Each row of this table is followed by its label. One hidden rule gives the labels. It looks at one to three of the table's principal directions, none of them among the few with the most spread.
Array([-0.5, -1.0, -0.4, -0.2,  0.0, -1.1, -0.2, -0.5, -0.1, -0.4, -1.0,  0.3,  0.5, -0.2,  0.1,
       -1.6, -2.3,  0.2, -1.1, -0.3, -1.1,  0.3,  1.0, -0.1,  0.7, -1.4, -0.9, -0.5, -1.1,  0.5,
       -0.7, -1.3]) D
Array([-2.3,  1.7, -3.0,  2.6, -0.5,  0.7,  4.4,  0.9, -2.0, -0.3, -1.9,  0.3,  0.8,  0.4, -0.7,
       -0.9,  1.1,  0.5, -2.2,  1.4,  1.8,  2.7,  2.9, -1.2, -0.9,  0.9,  0.0,  0.4,  1.8,  0.3,
        0.3,  0.3]) D
Array([ 0.3, -1.1,  2.7, -1.0,  0.8, -0.3, -0.9, -0.6,  0.7,  0.1,  0.7, -0.3, -0.8, -0.3,  0.4,
       -0.1,  0.5, -1.3,  1.2, -0.2,  0.0,  0.0, -1.8,  0.7, -0.1,  1.0,  1.2,  0.7, -0.7, -0.6,
       -0.8,  0.4]) B
Array([-1.1,  0.9,  0.7, -3.1, -2.5,  3.5,  0.8, -0.5,  0.0, -0.9,  0.7,  1.3,  2.6, -0.5,  0.4,
        0.8,  0.5, -0.1, -0.2,  1.7,  2.0, -0.9,  0.7, -1.5,  1.0, -0.6,  0.0, -0.2,  0.7, -1.4,
        1.7, -3.2]) D
Array([-0.1, -0.5, -0.6, -0.5,  0.3, -0.6, -0.2, -0.8,  0.4, -0.3, -0.1,  0.9,  0.4,  0.7, -0.3,
       -0.3,  0.6, -0.9, -0.3, -0.7, -0.6, -1.1, -1.5,  0.6,  0.4,  0.3,  1.3,  0.2, -0.6, -0.7,
        0.1, -0.5]) C
Array([ 0.1, -1.9,  2.7, -3.2,  0.1, -0.2, -1.9, -2.1,  1.0,  0.6,  1.0,  0.9,  0.2, -0.3,  0.5,
       -0.7,  0.2, -1.6,  0.2, -1.2, -0.7, -1.6, -2.9,  0.4,  0.6,  0.1,  1.9, -0.4, -1.6, -1.5,
        0.0, -1.7]) C
Array([-1.2,  0.6, -2.1,  1.7, -1.6,  1.7,  2.4,  1.0,  0.4, -1.4, -0.4, -1.2,  0.8, -0.5, -1.4,
        0.8,  0.3,  1.5, -0.3,  1.2,  0.5,  0.9,  1.2, -0.5,  0.4,  0.4, -1.1,  1.7,  1.5,  0.0,
       -0.1, -0.8]) B
Array([ 1.0, -2.6,  2.4, -0.6,  0.7, -0.9, -2.9, -0.1,  0.0,  0.9, -0.6, -0.5, -1.2, -1.2,  1.2,
       -1.1, -1.6, -0.7,  0.1, -1.3, -1.8, -0.3, -0.8,  0.6, -0.4, -1.0, -0.8, -0.6, -1.2,  0.5,
       -1.6, -0.3]) B
Array([-0.7,  1.6, -1.1, -0.7, -2.1,  2.5,  2.1,  0.5, -0.7,  0.3,  0.0,  0.8,  1.7, -0.1, -0.3,
        1.2,  1.7,  0.3, -0.6,  1.4,  1.8, -0.1,  0.9, -1.4, -0.1,  0.4,  0.3,  0.9,  1.5, -1.5,
        1.7, -1.8]) C
Array([-2.3,  0.8, -1.7, -1.4, -2.2,  2.9,  1.6, -0.3,  1.3, -1.9,  0.7,  1.3,  3.1,  0.1, -0.6,
       -0.4, -0.9,  0.5, -0.9,  1.0,  1.0, -1.2,  1.5, -1.0,  1.4, -1.4, -0.2, -0.5,  0.3, -0.9,
        1.4, -4.0]) A
Array([-1.7,  0.1, -1.5,  3.6, -0.9,  2.5,  2.2,  2.1,  1.9, -3.3,  0.6, -3.0,  0.2, -0.7, -1.4,
        0.8,  0.1,  1.6,  0.6,  1.9,  0.3,  1.9,  2.4, -0.1, -0.3,  1.2, -1.7,  1.7,  2.0,  1.4,
       -1.1,  1.6]) E
Array([-0.4, -0.6,  1.4, -2.7, -1.3,  1.7, -1.1, -1.0,  0.7, -0.9,  0.7,  1.0,  1.2, -0.4,  0.6,
        0.1, -0.6, -0.7,  0.7, -0.2,  0.5, -2.1, -1.8,  0.4,  1.3, -0.8,  0.3, -0.6, -0.2, -0.9,
        0.0, -3.3]) E
Array([ 1.6, -1.0,  0.7, -0.7,  0.3, -0.3, -1.9,  0.4, -1.0,  1.3, -0.7, -0.5, -0.4, -0.8,  0.6,
        0.0, -0.6,  0.1,  0.1, -0.6, -1.1, -0.6, -0.2, -0.2, -0.4, -0.9, -0.3, -0.2,  0.1,  0.1,
       -0.5,  0.7]) B
Array([-1.2,  1.3, -0.9, -1.1, -2.6,  4.2,  2.0,  0.8,  0.5, -1.3,  0.8,  0.1,  2.4, -0.5, -0.9,
        1.4,  0.9,  0.7,  0.8,  1.4,  2.0, -1.3,  0.1, -0.8,  0.8,  0.0,  0.3,  1.3,  2.3, -1.6,
        1.0, -3.0]) D
Array([ 0.8, -0.7,  0.4,  2.2,  1.8, -2.9, -0.3,  0.0, -0.7,  1.1, -0.8, -0.8, -2.2,  0.3,  0.3,
       -0.3,  1.0, -0.5, -0.8, -0.3, -1.0,  2.3,  0.3,  0.2, -1.4,  1.5,  0.0,  0.3, -0.9,  1.1,
       -0.7,  3.9]) B
Array([ 1.6,  0.9,  0.1,  1.9,  1.8, -1.6, -0.2,  1.5, -1.3,  1.9, -0.4, -0.9, -1.8,  0.2,  0.3,
        0.4,  0.4,  0.3,  0.6, -0.1,  0.0,  1.4,  1.1,  0.0, -1.6,  0.4, -0.2,  0.2,  0.4,  0.9,
       -0.2,  3.3]) E
Array([-1.8, -1.0, -1.5,  1.2, -0.3, -0.7,  0.7, -0.6, -0.2, -1.1, -1.7,  0.7,  0.3, -0.1,  0.1,
       -1.7, -0.9,  0.1, -2.3, -0.3, -0.6,  1.1,  1.0,  0.1,  0.4, -0.5, -1.2, -0.9, -0.9,  1.0,
       -0.7, -1.3]) E
Array([ 0.6, -3.2,  3.6,  1.8,  1.6, -1.7, -2.0,  0.2,  1.2,  0.0,  0.3, -2.3, -2.9, -1.1,  0.9,
       -0.6,  0.2, -1.4,  0.8, -0.4, -1.8,  1.9, -1.0,  1.0, -1.6,  1.9, -0.2,  0.9, -1.1,  1.1,
       -2.6,  3.2]) E
Array([-1.0,  0.7, -0.9, -2.2, -1.5,  2.3,  0.2, -0.3,  0.5, -0.5,  0.4,  1.3,  2.2, -0.1, -0.3,
       -0.2, -1.2,  0.8, -0.2, -0.1,  0.8, -1.9,  0.4, -0.5,  1.4, -2.0, -0.4, -0.8,  0.1, -1.0,
        1.2, -4.2]) D
Array([ 0.3,  0.6, -1.0, -1.7,  1.3, -0.8, -1.0, -1.2,  0.9,  0.2,  1.0,  1.3,  0.5,  1.4, -0.8,
       -0.2,  0.2, -0.2,  0.6, -1.7, -0.3, -2.5, -2.1,  1.0,  1.1, -0.7,  2.0, -1.1, -1.0, -0.8,
        1.0, -0.6]) A
Array([ 1.0, -0.8,  2.0,  0.8,  2.2, -1.4, -1.3,  0.0,  1.4,  0.6,  1.9, -1.9, -2.0,  0.1, -0.1,
       -0.3, -0.1, -0.3,  1.5, -0.7, -1.1,  0.7, -0.4,  0.4, -1.0,  0.9,  1.0, -0.1, -0.5,  0.8,
       -0.8,  3.7]) D
Array([-0.1, -0.6,  2.4, -2.2, -1.1,  1.5, -0.9, -1.0,  0.6, -1.9,  0.6,  0.3,  0.3, -0.5,  0.6,
        1.2,  0.3, -1.1,  1.7,  0.4,  1.0, -1.5, -3.0,  1.2,  1.4,  0.6,  0.3,  0.5,  0.1, -0.8,
       -0.8, -2.1]) B
Array([-1.3,  1.7, -3.4,  3.9, -1.0,  1.3,  3.0,  2.4, -0.7, -1.6, -1.1, -1.5,  0.8, -0.2, -0.7,
        0.2, -0.5,  2.2, -1.4,  2.4,  0.8,  2.9,  5.1, -1.5, -0.8, -0.1, -2.7,  0.4,  2.0,  1.9,
        0.1,  1.9]) B
Array([-0.2, -1.8, -0.1,  3.8,  0.8, -1.5, -0.5,  1.5,  1.3, -1.0, -0.4, -2.1, -1.5, -0.6,  0.1,
       -1.0, -1.7,  0.5, -0.5,  0.1, -2.0,  2.2,  2.3,  0.3, -1.1,  0.1, -2.3,  0.5, -0.7,  2.2,
       -1.9,  2.3]) D
Array([ 1.1, -1.3,  2.2, -3.7,  0.3, -0.9, -4.5, -2.2,  1.9, -0.7,  1.9,  1.3,  0.2,  0.3,  1.2,
       -0.8, -3.4, -0.5,  1.3, -1.9, -1.6, -3.6, -2.5,  1.3,  2.1, -2.6, -0.2, -3.0, -2.3,  0.4,
       -0.2, -2.4]) B
Array([ 0.8,  1.8, -2.9,  0.5,  1.8, -1.8,  0.4, -0.3, -1.4,  0.7, -0.8,  1.7, -0.3,  2.1, -0.8,
        0.3,  1.6, -0.4,  0.5, -1.9,  0.4, -2.2, -2.8,  1.8,  0.2,  0.3,  2.3, -0.6,  0.5, -0.5,
        0.5,  0.7]) F
Array([ 0.1, -0.3,  0.2,  0.6, -0.3, -0.7,  1.0, -0.3, -0.2,  0.3, -0.1, -0.5, -0.8, -0.1, -0.4,
        0.5,  1.0, -0.3,  0.2, -0.1, -0.1,  0.5, -1.6,  0.3, -0.2,  1.5,  0.6,  1.4,  0.5, -0.5,
       -0.6,  0.3]) B
Array([-0.5, -0.5,  0.5, -1.8, -1.1, -0.3, -0.4, -1.8,  1.1, -1.2,  0.4,  0.9,  0.6,  0.0, -0.3,
        0.3, -0.6, -0.1,  0.0, -0.2, -0.2, -1.0, -1.9,  0.6,  1.9, -0.2, -0.3,  0.1, -1.3, -0.7,
        0.2, -2.8]) C
Array([-0.2, -0.1,  0.0,  0.0, -0.7,  1.9, -0.1,  0.9,  0.5, -0.6,  0.3, -0.3,  0.8, -0.4,  0.0,
        0.6,  0.7, -0.1,  0.3,  0.7,  0.3, -0.4,  0.6, -0.3, -0.3,  0.1, -0.2,  0.5,  0.7, -0.4,
        0.2, -0.2]) C
Array([ 0.4, -2.3,  1.3, -0.2,  1.7, -3.9, -2.2, -1.9,  0.2,  0.4, -0.8,  0.5, -1.6,  0.2,  0.8,
       -2.1, -1.9, -1.0, -1.1, -1.7, -2.4,  0.5, -1.1,  1.0,  0.4, -0.5, -0.3, -1.3, -2.9,  1.1,
       -1.4,  0.5]) F
Array([ 0.1, -0.5,  0.0,  3.8,  1.1, -3.7,  2.1,  0.5, -1.6,  1.6, -1.9, -1.0, -2.5,  0.1,  0.1,
       -0.7,  1.1, -0.5, -1.7,  0.5, -0.7,  4.2,  1.3, -0.4, -2.0,  2.4, -0.3,  1.8, -0.5,  0.8,
       -1.2,  3.4]) G
Array([ 0.6,  0.7, -1.4,  2.5,  1.2, -2.2,  1.2,  1.1, -1.4,  2.2, -1.1, -0.4, -1.1,  0.4, -0.2,
       -0.6,  0.1,  0.6, -1.3, -0.1, -0.6,  2.1,  2.3, -0.8, -1.6,  0.2, -0.4,  0.4, -0.1,  0.6,
        0.3,  2.3]) D
Array([ 1.9, -0.2,  2.8, -1.7,  0.9,  1.2, -2.3,  0.0,  0.5,  0.8,  1.8, -0.7, -1.3, -0.3,  0.4,
        1.9,  2.0, -0.9,  3.1, -0.9,  0.6, -2.1, -3.7,  1.2, -0.4,  1.1,  1.8,  0.2,  0.9, -0.8,
       -0.2,  1.4]) F
Array([ 1.7,  1.7, -0.9, -0.9,  1.7, -0.2, -0.4,  0.2, -1.6,  2.9,  0.2,  1.1, -0.5,  1.2, -0.3,
        1.0,  3.0, -0.6,  1.1, -1.8,  0.9, -2.2, -2.7,  0.6, -1.0,  0.6,  3.1, -0.3,  1.2, -1.5,
        1.3,  1.3]) C
Array([ 0.0,  2.1, -2.1, -2.3, -0.2,  1.0,  0.0, -0.7,  0.7, -0.3,  1.0,  1.6,  1.7,  1.2, -1.3,
        0.8, -0.2,  1.2,  0.8, -0.8,  0.9, -2.9, -1.1,  0.5,  2.0, -1.6,  0.8, -0.8, -0.2, -1.2,
        2.0, -2.7]) C
Array([ 0.3, -1.1,  1.4,  0.5, -0.1,  1.0, -1.1,  0.9,  0.3, -0.6,  0.2, -1.3, -0.5, -1.0,  0.7,
        0.0, -0.7, -0.1,  0.8,  0.3, -0.4,  0.2,  0.4,  0.1, -0.6, -0.1, -0.8,  0.0,  0.7,  0.8,
       -1.3,  0.9]) C
Array([-0.1,  1.0, -1.3,  1.0, -0.1, -0.8,  0.7,  0.0, -0.5, -0.3, -0.4,  0.4, -0.1,  0.7,  0.0,
        0.3,  0.1,  0.3, -0.5,  0.3,  0.3,  0.4,  0.6,  0.0,  0.1,  0.2, -0.5, -0.4,  0.1,  0.6,
        0.4,  0.6]) B
Array([ 0.2, -1.9,  2.7, -1.2, -0.1, -0.8, -1.6, -1.2,  1.1, -0.1,  0.6, -0.2, -1.0, -0.7,  0.5,
       -0.2, -1.0, -0.8,  0.9, -0.9, -0.9, -0.7, -2.5,  1.1,  0.7,  0.1,  0.0,  0.3, -1.3, -0.3,
       -1.3, -1.6]) B
Array([-1.2,  1.8, -1.9,  0.4, -1.4,  2.5,  2.3,  0.8, -0.7, -1.0,  0.0, -0.2,  1.6, -0.1, -0.5,
        0.3, -0.1,  1.3, -0.4,  1.5,  1.6,  0.5,  2.2, -1.2,  0.2, -0.4, -0.6, -0.4,  2.2,  0.3,
        0.7, -0.6]) D
Array([-0.2, -2.2,  2.2, -1.7, -0.5, -0.8, -2.0, -1.7,  1.2, -1.5,  0.2,  0.1,  0.0, -0.7,  0.8,
       -0.7, -1.9, -0.7, -0.1, -0.2, -1.3, -0.4, -1.2,  0.6,  1.4, -0.5, -0.8, -0.5, -1.9,  0.4,
       -1.1, -1.4]) F
Array([-1.4, -1.1,  1.0, -0.8, -0.6, -0.4, -0.3, -1.6,  1.4, -2.1,  0.4,  0.4,  0.2, -0.1,  0.2,
       -1.0, -2.0, -0.3, -0.1, -0.2, -0.3, -0.2, -1.0,  0.9,  1.6, -0.5, -0.7, -0.7, -1.4,  0.5,
       -1.0, -2.5]) B
Array([ 0.0, -0.1, -2.2,  1.7,  0.6, -1.0,  0.2,  0.8,  0.4,  0.6, -0.4, -0.2,  0.1,  0.4, -0.7,
       -0.7, -0.2,  0.7, -1.1, -0.6, -1.2,  0.3,  1.5, -0.2, -0.5, -0.5, -0.3,  0.1, -0.5,  0.3,
        0.4,  0.9]) B
Array([-0.2,  0.4, -0.3, -0.4, -0.3,  0.7, -0.1,  0.0,  0.7, -0.7,  0.6, -0.1,  0.3,  0.0, -0.4,
        0.3, -0.7,  0.7,  0.8, -0.3,  0.3, -0.9, -0.6,  0.5,  0.8, -0.6, -0.3, -0.1,  0.1, -0.1,
        0.0, -1.3]) G
Array([ 0.2, -0.6,  0.8,  0.5,  0.9, -2.1, -0.4, -0.5, -1.4,  0.5, -1.6,  0.9, -1.0,  0.2,  1.2,
       -0.8,  0.1, -1.2, -1.0, -0.1, -0.2,  1.2, -0.1,  0.4, -0.5,  0.4, -0.3, -0.5, -1.1,  0.6,
       -0.7,  0.8]) D
Array([ 1.0, -0.2,  0.4, -0.1, -0.1, -0.2, -0.8, -0.1,  0.5, -0.2,  0.5, -0.4, -0.8,  0.0, -0.3,
        1.3,  0.6,  0.0,  1.6, -0.8, -0.3, -1.4, -2.8,  1.3,  0.4,  0.7,  0.4,  0.9,  0.4, -0.4,
       -0.6, -0.2]) B
Array([ 0.6, -2.3,  3.1, -2.2,  0.0, -2.1, -2.2, -2.7,  1.3,  0.2,  0.8,  0.6, -1.3, -0.2,  0.6,
       -0.1, -0.2, -1.5,  0.5, -1.5, -1.4, -1.1, -4.1,  1.3,  1.1,  0.8,  0.8,  0.2, -2.4, -0.8,
       -0.8, -1.6]) D
Array([-0.4,  0.5,  0.2, -0.7, -0.4,  1.5,  1.1,  0.4, -0.4,  1.0,  0.2,  0.2,  0.7, -0.3, -0.2,
        0.1,  1.1, -0.1,  0.0,  0.4,  1.0,  0.1,  0.4, -0.9, -0.6,  0.3,  1.0,  0.6,  0.8, -1.2,
        0.8, -0.6]) C
Array([-1.7,  0.6, -1.6,  1.3, -1.3,  0.9,  3.0,  0.6, -0.2,  0.2, -0.4, -0.5,  0.8, -0.4, -1.0,
       -0.7, -0.4,  1.2, -1.5,  0.8,  0.5,  1.8,  2.3, -1.5, -0.2,  0.0, -0.6,  0.9,  0.9, -0.2,
        0.3, -1.3]) B
Array([-0.2,  2.0, -3.2, -0.6, -1.4,  2.1,  1.3,  0.7, -0.6,  0.4,  0.0,  1.1,  2.2,  0.6, -0.8,
        0.5,  0.3,  1.1, -0.4,  0.0,  0.8, -2.0,  0.6, -0.8,  0.4, -1.2,  0.5, -0.3,  1.8, -1.0,
        1.7, -2.1]) B
Array([-0.2,  0.2, -1.4,  1.2,  0.9, -3.0,  1.7, -0.8, -1.5,  2.0, -1.4,  0.6, -0.7,  0.8, -0.4,
       -1.3,  0.5, -0.2, -2.2, -0.5, -0.7,  1.9,  0.6, -0.7, -0.7,  0.7,  0.9,  0.3, -0.9, -0.2,
        0.3,  1.1]) G
Array([ 1.0,  0.9, -1.6,  0.5,  1.5, -0.2, -0.6,  0.7, -0.4,  1.4,  0.2, -0.3, -0.2,  0.6, -0.5,
        0.1,  0.9,  0.7,  0.0, -0.9, -0.4, -0.5,  0.7, -0.2, -0.9, -0.5,  0.7, -1.0,  0.5,  0.4,
        0.9,  2.5]) F
Array([ 0.4, -0.3, -0.1,  2.3,  0.4, -0.5, -0.4,  1.4,  0.4, -0.4, -0.2, -1.5, -1.1, -0.4,  0.2,
        0.2, -1.0,  0.8,  0.3,  0.3, -0.7,  1.2,  1.5,  0.2, -0.7, -0.1, -1.9,  0.2,  0.0,  1.5,
       -0.9,  1.7]) G
Array([ 1.4, -0.6,  1.4, -2.9,  0.8, -1.6, -2.4, -1.6,  0.1,  1.8,  0.6,  1.2, -0.1,  0.3,  0.5,
       -0.4, -0.4, -0.8,  0.0, -1.4, -0.9, -1.6, -1.7,  0.1,  0.6, -0.9,  1.2, -1.0, -1.9, -0.9,
        0.9, -0.5]) C
Array([ 0.0,  0.0,  0.3,  0.4, -0.4,  1.1, -0.8,  0.9, -0.2, -0.6, -0.2, -0.1,  0.1, -0.5,  0.9,
        0.1, -0.6,  0.1,  0.1,  0.5,  0.3,  0.0,  1.2,  0.0, -0.3, -0.7, -1.4, -0.8,  0.4,  0.9,
       -0.3,  0.0]) B
Which label does each new row get?
Array([-0.2,  0.3, -0.3,  0.0,  1.0, -2.2,  1.4, -1.3, -1.0,  1.4, -0.8,  0.7, -0.7,  0.7, -0.7,
       -0.5,  1.4, -0.5, -1.0, -0.6,  0.1,  1.1, -1.1,  0.0,  0.0,  1.2,  1.6,  0.7, -0.8, -0.8,
        0.4,  0.5]): E
Array([-0.6, -0.6,  0.6,  1.2,  0.2,  0.2,  0.8,  0.7, -0.5,  0.6, -0.6, -0.6, -0.5, -0.6,  0.3,
       -0.8,  0.5, -0.3, -0.7,  0.4,  0.1,  1.8,  1.3, -0.6, -1.2,  0.6, -0.1,  0.5,  0.3,  0.2,
       -0.6,  0.9]): E
Array([-1.8, -0.8, -0.3, -1.8, -1.9,  2.4,  0.2, -1.0,  1.7, -2.5,  0.6,  0.7,  2.0, -0.3, -0.5,
       -0.2, -0.6, -0.2,  0.0,  0.1,  0.2, -1.9, -1.3,  0.4,  1.8, -0.6,  0.1,  0.0,  0.0, -0.9,
       -0.1, -3.9]): G
Array([ 0.9, -1.6,  2.7, -2.3,  0.9, -1.5, -2.3, -1.4, -0.2,  2.2,  0.2,  1.3, -0.6, -0.1,  1.4,
       -1.0,  0.3, -1.9, -0.6, -1.2, -0.9, -0.5, -1.2, -0.1, -0.6, -0.1,  1.3, -0.9, -2.0, -0.9,
        0.4, -0.1]): F
Array([ 0.4,  1.0, -1.0, -0.1,  0.4,  0.5, -0.1,  0.3,  0.6, -0.3,  0.6,  0.1,  0.2,  0.6, -0.8,
        0.9,  0.4,  0.6,  1.2, -0.6,  0.3, -1.5, -1.2,  0.8,  0.6, -0.2,  0.5,  0.2,  0.3, -0.4,
        0.5, -0.3]): G
Array([-0.4, -0.4,  0.1, -0.4, -0.5, -2.0,  0.0, -1.5, -0.1, -0.4, -0.5,  0.7, -0.3,  0.2,  0.2,
       -0.8, -2.1,  0.2, -0.9, -0.4, -0.7,  0.3, -0.5,  0.2,  1.3, -0.7, -1.1, -0.6, -1.4,  0.6,
       -0.5, -1.7]): C
Array([-0.1, -0.3, -0.1,  0.7, -0.1, -1.0,  1.2, -0.4, -0.3,  0.9, -0.5, -0.2, -0.7, -0.1, -0.5,
        0.2,  1.3, -0.1, -0.7, -0.1, -0.1,  1.2, -0.7, -0.2, -0.3,  1.4,  0.5,  1.4, -0.2, -0.7,
        0.0,  0.3]): B
Array([-1.6,  2.9, -3.8,  1.4, -1.5,  1.1,  3.5,  0.4, -0.7, -1.4, -0.6,  1.1,  1.7,  1.2, -1.0,
        0.7,  0.8,  1.2, -1.1,  1.5,  1.9,  0.5,  1.9, -0.7,  0.7,  0.2, -0.5,  0.1,  1.4, -0.1,
        1.6, -1.2]): D
Array([-1.2,  2.7, -4.8,  3.3, -1.1,  2.4,  3.8,  2.8, -2.6, -1.1, -2.4, -0.5,  1.5,  0.1, -0.9,
        0.5,  0.7,  1.9, -1.2,  1.9,  1.8,  1.5,  3.8, -1.1, -0.8, -0.2, -1.5,  0.4,  3.6,  1.1,
        0.3,  1.0]): E
Array([ 1.5, -0.3,  1.3, -1.5,  1.3, -0.7, -1.9, -0.4, -1.5,  2.1, -0.6,  1.1, -0.7,  0.1,  1.1,
        0.1,  1.6, -1.4,  0.2, -1.2,  0.0, -1.1, -1.8,  0.5, -0.9,  0.2,  1.4, -0.7, -0.4, -0.7,
        0.3,  1.0]): F
Array([ 1.0,  1.6, -0.6,  0.2, -0.1,  3.2, -0.1,  2.2,  0.4,  0.7,  1.7, -1.3,  0.5, -0.2, -0.5,
        1.7,  1.5,  1.2,  1.8,  0.5,  1.0, -1.1,  1.2, -0.8, -1.2, -0.1,  0.4,  0.0,  2.5, -0.2,
        1.3,  1.9]): E
Array([-1.2, -1.3,  1.2, -0.9, -0.8,  0.9,  0.4, -0.5, -0.3,  0.2, -0.7,  0.7,  0.7, -0.8,  0.6,
       -1.1,  0.3, -1.2, -1.3,  0.3,  0.2,  0.6,  0.3, -0.6, -0.3,  0.2,  0.3,  0.2, -0.4, -0.8,
       -0.2, -1.9]): C
Array([ 0.5,  0.7,  1.1,  0.7,  0.5,  0.7, -0.2,  1.4, -0.6, -0.3,  0.3, -0.8, -0.4, -0.3,  0.9,
        0.2, -0.7,  0.0,  1.1,  1.1,  0.8,  0.8,  1.7, -0.2, -0.9, -0.2, -0.7, -0.4,  1.0,  1.0,
       -0.5,  1.7]): D
Array([ 0.3,  1.1,  0.4,  1.4, -0.7,  2.7,  1.5,  2.4, -0.4,  0.8,  0.6, -1.9, -0.2, -1.0, -0.3,
        1.7,  1.9,  0.8,  1.0,  1.6,  1.5,  1.4,  1.9, -1.2, -1.8,  1.2, -0.3,  1.6,  2.5, -0.3,
        0.4,  1.9]): G
Array([ 1.2, -0.3,  0.4,  0.8,  0.3, -0.2, -1.1,  0.8,  0.2, -0.7,  0.0, -1.0, -0.7, -0.2,  0.2,
        0.9, -0.4,  0.1,  1.4,  0.0, -0.5, -0.5, -0.7,  0.9,  0.0,  0.1, -0.6,  0.6,  0.4,  0.7,
       -1.1,  1.3]): G
Array([ 1.3, -1.2,  1.0,  1.2,  1.7, -3.5, -1.9, -0.5,  0.4,  1.1,  0.1, -0.5, -2.3,  0.3,  0.5,
       -0.6, -1.1, -0.2,  0.1, -1.5, -2.1,  0.4, -1.0,  1.0, -0.5,  0.1, -0.5, -0.6, -1.7,  1.2,
       -1.1,  1.9]): G
Array([ 2.3, -1.0,  3.1, -1.8,  1.3, -0.7, -3.0, -0.5, -0.4,  1.1,  0.6,  0.1, -1.8, -0.1,  1.1,
        1.1,  1.1, -1.8,  2.8, -1.6, -0.2, -2.4, -4.7,  2.0, -0.3,  0.8,  1.9,  0.1,  0.1, -0.7,
       -1.2,  0.8]): G
Array([ 1.7, -0.3,  1.0,  1.1,  1.2, -1.3, -0.7,  0.7, -1.0,  1.9, -0.4, -1.0, -1.8, -0.2,  0.4,
        0.9,  1.9, -0.6,  0.4, -0.2, -0.4,  1.0, -0.6,  0.1, -1.7,  1.5,  0.6,  1.0,  0.3,  0.0,
       -0.3,  3.4]): G
Array([-1.8,  0.4, -3.1,  1.0, -0.1, -1.6,  1.8, -0.4, -0.4, -0.3, -1.5,  1.5,  1.7,  0.8, -0.4,
       -2.5, -2.2,  0.7, -3.6,  0.5, -0.7,  1.7,  4.2, -1.5,  0.5, -1.8, -1.2, -1.2, -1.7,  0.7,
        1.0, -1.2]): B
Array([ 0.9,  1.4, -1.1, -1.1,  0.8,  0.2,  0.4,  0.0, -2.4,  2.2, -1.0,  1.3,  0.0,  0.6, -0.1,
        0.5,  2.3, -0.5,  0.2, -1.1,  1.2, -1.5, -2.1,  0.3, -0.5,  0.3,  2.2, -0.2,  1.3, -1.3,
        0.8,  0.0]): G
Array([-1.2,  1.9, -2.1,  0.5, -1.6,  2.5,  2.6,  1.0, -0.9, -0.8, -0.7,  0.3,  1.6, -0.1, -0.6,
        0.7,  0.5,  1.1, -0.3,  1.3,  1.9,  0.2,  1.4, -0.7,  0.3, -0.2, -0.6,  0.6,  1.9, -0.4,
        0.8, -1.7]): C
Array([-0.9, -1.3,  1.2, -0.2,  0.1,  0.7, -0.3, -0.7,  1.6, -2.1,  0.7, -1.0, -0.3, -0.5, -0.5,
        0.0, -0.2, -0.3,  1.2, -0.2, -0.2, -0.4, -2.0,  1.2,  0.9,  0.8,  0.4,  0.6, -0.1,  0.1,
       -1.4, -0.5]): F
Array([-0.9, -0.9,  0.5, -1.4, -0.9,  0.2, -1.0, -1.5,  2.9, -2.0,  1.7,  0.3,  0.8,  0.1, -0.5,
       -0.1, -1.5,  0.3,  0.4, -0.4, -0.8, -1.4, -1.2,  0.7,  2.0, -0.7, -0.5, -0.4, -1.7, -0.2,
        0.2, -2.7]): E
Array([-0.4, -0.4,  1.9, -1.6, -0.8,  0.0,  0.0, -1.6,  1.6, -0.1,  1.7,  0.1, -0.2, -0.1, -0.2,
        0.6,  0.4, -0.3,  0.5,  0.1,  0.2, -0.2, -1.6,  0.0,  0.8,  0.8,  0.5,  0.6, -1.0, -1.0,
        0.6, -1.4]): F
Array([-0.8, -1.6,  2.1, -0.7,  0.3, -2.3,  0.0, -2.1,  0.0,  0.3, -0.7,  1.0, -1.2,  0.0,  0.6,
       -1.1,  0.0, -1.6, -0.8, -0.8, -0.3,  0.8, -2.4,  1.0,  0.5,  1.1,  0.6,  0.4, -2.1, -0.6,
       -1.0, -1.7]): E
Array([ 1.1,  0.9, -1.1,  0.9, -0.2,  1.4, -0.2,  2.0, -0.6,  0.3, -0.2, -1.0,  0.1, -0.3, -0.3,
        1.2,  0.1,  1.1,  1.1,  0.2,  0.2, -0.8,  0.7,  0.0, -0.5, -0.6, -0.7,  0.5,  1.7,  0.3,
        0.0,  0.8]): B
Array([ 0.6, -1.0,  1.1,  0.7,  0.7, -1.4, -0.9, -0.4,  0.5, -0.3,  0.3, -1.1, -1.5, -0.2,  0.1,
       -0.1, -0.6, -0.2,  0.7, -0.6, -1.1,  0.2, -1.4,  0.9,  0.0,  0.6, -0.1,  0.2, -0.3,  0.8,
       -1.4,  1.3]): C
